Each row is where one point has got to under a steady rotation. How many ticks took it there?
The counts run from 0 to 238.
[132 164 106 118 184 126 137  95 141  91 123  98 169 179 124 160 117 162
 116 151 138 166 122 140 114 100  76 134 105 126 176 165 108 110 147 113
 133 147 142 178 119  86 128 112 157 129 101 138 148  73 122 131 145 159
 101  81 129 166 143 134  96 115 156 133 112 135 148 171 144 150 142]	211
[132 143 130 138 163 107 151 153 111  43 150  96 149 158 123 160 156 143
 108 147 119 190 158 147 110  83 120 141  71 145 141 181 102  84 129 110
 155 136 132 149 115  92 117 127 149 153 100 145 177  78 131 123 121 119
 119 100 129 150 132 126 101 119 110 152 108 126 112 115 117 139 134]	198
[133 159  92 125 166 137 126 118 147  87 127  97 157 183 116 160 131 166
 125  94 135 167 123 168 102 111  86 117 113 103 180 182 147 126 119 146
 152 117 150 132 127  86 145  73 177 144 122 140 159  95 128 128 117 133
  88 110 157 156 140 149  87 101 128 153 116 114 140 170 123 139 121]	155
[133 150 102 126 178 144 128 130 149  82 142  98 146 182 116 160 143 154
 126  87 135 180 141 155  93 105  93 132 114  92 161 177 149 116 134 148
 143 112 146 133 120  81 150  85 180 148 115 145 155  97 128 115 107 140
  80 116 157 160 123 141  93  98 125 152 117 115 128 161 109 142 116]	156
[114 161 142 128 183 159 174 153 136  74 149 126 146 174 128 175 135 153
 123 141 101 162 170 138 130 126 133 130  84 114 148 149 130  95 152 112
 152 127 133 159 108  96 133 102 157 136  67 134 158  63 115 108 121 135
 119 102 119 170 119 140 103  98 130 150 111  89 116 167 105 131 120]	174
[113 188  86 139 180 132 146 136 130  72 107 112 147 168 130 172 128 176
 124 145  77 157 144 134 128 113 111 105 109 139 175 160 132  93  92 145
 159 144 134 144 127  88 104 113 166 124 104 131 167  81 137 153 134 106
 131 116 118 154 122 145  84  87 126 166 112 131 125 168 128 135 145]	143
[112 174 107 126 196 103 156  92 127  78 124 109 154 192 125 150 119 176
  98 167 106 170 143 143 138  85 107 150 102 136 143 152 126 115 115 147
 127 140 140 167 127  79 124 135 162 130  97 108 160  84 106 126 143 143
 103  93 117 155 126 125  95  93 144 142 108 147 118 154 130 138 148]	50
[129 167 119 113 198 119 148 100 140  93 129 103 167 185 129 148 118 151
 126 163 138 172 138 130 113  92  94 153 101 134 147 160 114 112 120 147
 136 159 143 164 125  79 118 140 156 132  91 131 139  80 129 136 136 166
  82  85 134 162 133 109  94 111 147 140  99 137 138 154 123 152 162]	216
[125 165  99 123 168  99 143 163 104  56 138  99 160 155 116 168 164 158
 133 136 124 182 151 135 113  96 112 153  93 151 133 178 105  89 138 128
 142 133 123 157 119  89 131 131 169 146  93 136 166  96 146 129 113 149
 116  81 120 142 122 117  88 113 124 161 104 118 115 148 140 130 142]	26
[112 173 113 118 179 117 156 129 127 100 122 117 168 182 122 142 131 157
 145 144 141 151 121 156 115 135  93 130  94 130 149 180 133 116 125 120
 161 151 139 164 127 102 132  96 163 133  89 140 159  74 130 135 113 155
  99  70 107 172 157 126  76 111 134 134  98  99 121 176 123 134 148]	182
[113 144 125 116 188 149 146 118 160 101 123 130 150 188 128 152 126 143
 169 127 132 150 149 164 100 135 106 120 105 121 168 172 125 106 134 105
 164 150 135 142 124  97 126  91 163 152  99 127 144  77 140 131 108 150
  88 100 131 163 150 149  64  87 126 146  95 107 117 183 114 142 121]	98
[110 171 128 115 179 116 166 147 131 100 136 118 165 179 125 146 140 155
 143 139 136 159 132 141 114 130 101 139  86 123 129 168 133 111 138 120
 156 140 137 170 123  98 142 105 158 139  83 143 148  67 131 126 106 164
 103  67 104 183 145 119  86 118 130 140  98  87 115 172 118 134 144]	181
[115 190 103 130 185 131 159 156 124  79 129 100 160 164 123 161 142 163
 122 140 109 172 134 117 126 108 114 118  91 121 148 167 143 103  99 168
 164 133 146 147 128  77 122 124 161 114  92 156 157  71 144 140 121 145
 107 100 113 181 130 104  95 119 134 156 110  96 127 151 116 138 166]	61
[132 148 114 124 181 130 142 133 141  78 154  90 155 180 113 153 151 148
 121  96 137 187 143 151  97  95 102 149 102  91 140 172 148 125 130 150
 137 100 148 131 115  73 152  93 179 149 111 143 154  93 119 106 107 147
  74 105 158 167 120 121 101 111 121 148 113 105 116 143 105 137 121]	157
[138 145 112 131 162 145 130 160 123  50 140  93 146 151 121 191 161 151
 128 126 105 179 159 131  95  97 108 131  95 131 173 178  98  77 158 104
 144 126 131 139 112  92 122 104 162 142  99 151 169  89 143 126 122 131
 131 117 149 145 115 150 102 106 123 166 120 123 134 154 132 145 119]	116
[134 173 123 125 156 149 150 123 118  60 134  93 181 170 125 147 109 183
 100 157 125 161 146 146 137 127 119 129  75 127 162 156 129  90 127 129
 150 147 132 156 113 109 132 102 158 125  77 127 190  71  98 125 149 104
 119  95 116 135 126 151  98 105 141 146 114 113 135 150 119 134 144]	85
[116 157 134 133 177 175 162 140 143  70 137 123 147 177 131 173 129 159
 125 137  93 156 171 144 127 129 134 124  98 117 162 145 134  85 150 111
 155 133 136 149 109 103 127  97 170 132  75 123 161  69 115 110 128 120
 125 122 122 156 118 159  91  84 127 150 117 100 122 175 111 135 116]	173
[132 145 116 129 179 117 151 129 127  58 156  98 151 185 115 143 143 164
 104 115 129 190 164 162 119  93 117 159  93 111 125 168 145 114 134 143
 137 107 138 141 119  86 146 103 171 156 101 117 171  94  98  97 118 127
  94 103 141 145 115 140  98 103 125 148 112 118 102 130 107 126 117]	77
[125 163  93 121 176 106 140 166 116  57 144 100 152 159 119 173 168 158
 142 127 116 181 165 145 105 100 116 152 101 148 139 174 109  88 148 120
 143 134 119 145 120  86 132 123 174 156  95 122 161 104 142 126 108 144
 119  90 133 134 114 130  84 104 124 167 107 117 108 166 140 124 123]	25
[128 161 140 124 176 175 162 153 136  71 153 104 163 169 133 172 135 156
 127 133 111 168 174 125 124 127 137 141  85 107 148 147 126  86 156 116
 151 133 138 154 102 100 137 111 157 139  64 137 160  70 114 105 126 135
 110 108 130 158 110 137 105 101 131 155 114  89 131 159 104 137 125]	88
[124 154 130 130 179 122 150 121 136  88 140  94 162 169 120 161 132 144
  97 141 132 184 121 133 108  76  80 139  94 118 166 174 105 106 143 110
 137 136 148 167 124  84 129 113 149 130 102 163 148  66 123 129 137 158
 101  87 138 182 147 119 109 128 141 129 114 126 142 142 124 159 141]	124
[118 184  91 133 174 152 146 139 140  92 111 103 156 167 131 163 130 161
 141 119 105 156 129 138 109 125 101 100 107 121 184 172 142 109  96 154
 169 136 144 135 128  85 117  91 171 119 110 153 165  80 148 144 117 125
 107 121 132 167 134 136  81  99 126 156 115 110 141 172 121 147 145]	63
[125 153 111 118 200 138 133  77 158  89 121 117 151 192 129 151 116 152
 130 148 118 167 152 155 113  89  97 139 115 124 172 157 118 113 126 137
 130 148 134 147 125  77 118 119 172 141 109 106 142  94 126 126 137 141
  88 113 149 152 125 150  81  80 141 149 100 154 129 167 125 155 133]	132
[132 163 101 133 157  95 137 152  96  49 132  88 163 153 120 160 145 163
 111 149 123 182 145 145 114  95 104 136  76 161 154 181 102  82 115 118
 155 147 124 151 122  96 120 118 152 140  96 142 182  85 135 141 130 122
 127  94 119 141 138 132  94 116 129 152 109 127 123 129 134 135 148]	113
[126 161 105 113 177 102 133 119 129  81 124 105 175 181 119 131 137 151
 151 140 157 163 135 166  99 126 101 137  92 143 149 189 120 115 106 134
 163 159 134 143 130  91 128 108 159 148 101 131 165  94 140 145 109 137
  82  71 123 144 156 127  67 113 122 148  87 119 114 151 127 137 156]	188
[127 153 114 120 206 150 138 108 162  79 131 112 149 178 137 163 136 142
 156 144 108 171 170 133 103  98 115 146 113 127 165 150 115 107 123 148
 141 146 139 133 121  69 116 135 169 142  96 112 137 102 148 128 124 152
  81 118 154 149 113 132  83  85 134 169 100 139 129 162 115 155 136]	219
[104 146 108 126 190 109 146 110 139  87 116 135 142 192 124 145 126 153
 141 147 112 151 144 179 114 122 108 123 102 148 164 168 115 108 124  99
 158 152 130 151 133 100 120  99 162 153 113 110 151  84 133 133 119 131
 106  87 110 155 156 154  63  79 120 145  88 137 103 174 129 135 126]	17
[110 160 146 122 187 137 173 139 142 101 137 125 162 176 127 145 135 139
 142 144 137 166 140 141 109 123 113 131  79 115 142 173 130 112 136 115
 165 139 146 165 120  94 132 108 151 133  82 147 150  58 134 124 115 166
  94  80 114 190 149 116  88 116 129 136  99  90 121 153 106 144 145]	95
[129 158 112 114 205 145 132  91 156  84 122 111 157 183 133 158 117 151
 150 146 121 160 156 138 109 104 105 135 116 128 177 159 118 107 122 142
 137 157 134 145 124  73 110 124 169 129 101 116 142  99 143 138 133 144
  82 117 150 143 127 138  75  84 139 163 102 145 135 167 125 156 144]	218
[122 147 116 131 189 118 147  71 145  85 124 117 142 195 119 152 114 159
  97 154 114 172 127 159 118  82  89 134  98 128 170 162 120 114 117 121
 135 143 140 160 133  81 119 111 159 137 119 122 154  77 105 129 146 136
  98 102 136 165 140 147  94  96 149 133 106 157 125 150 126 154 135]	45
[115 190  93 136 174 128 147 143 136  86 110 100 164 160 124 161 132 167
 122 134 109 160 118 130 123 119 103 101  94 126 163 170 142 105  87 165
 166 141 141 146 127  80 120 106 165 118 105 163 166  74 145 148 128 129
 111 111 120 174 137 115  85 109 135 155 115 108 136 161 123 140 163]	62
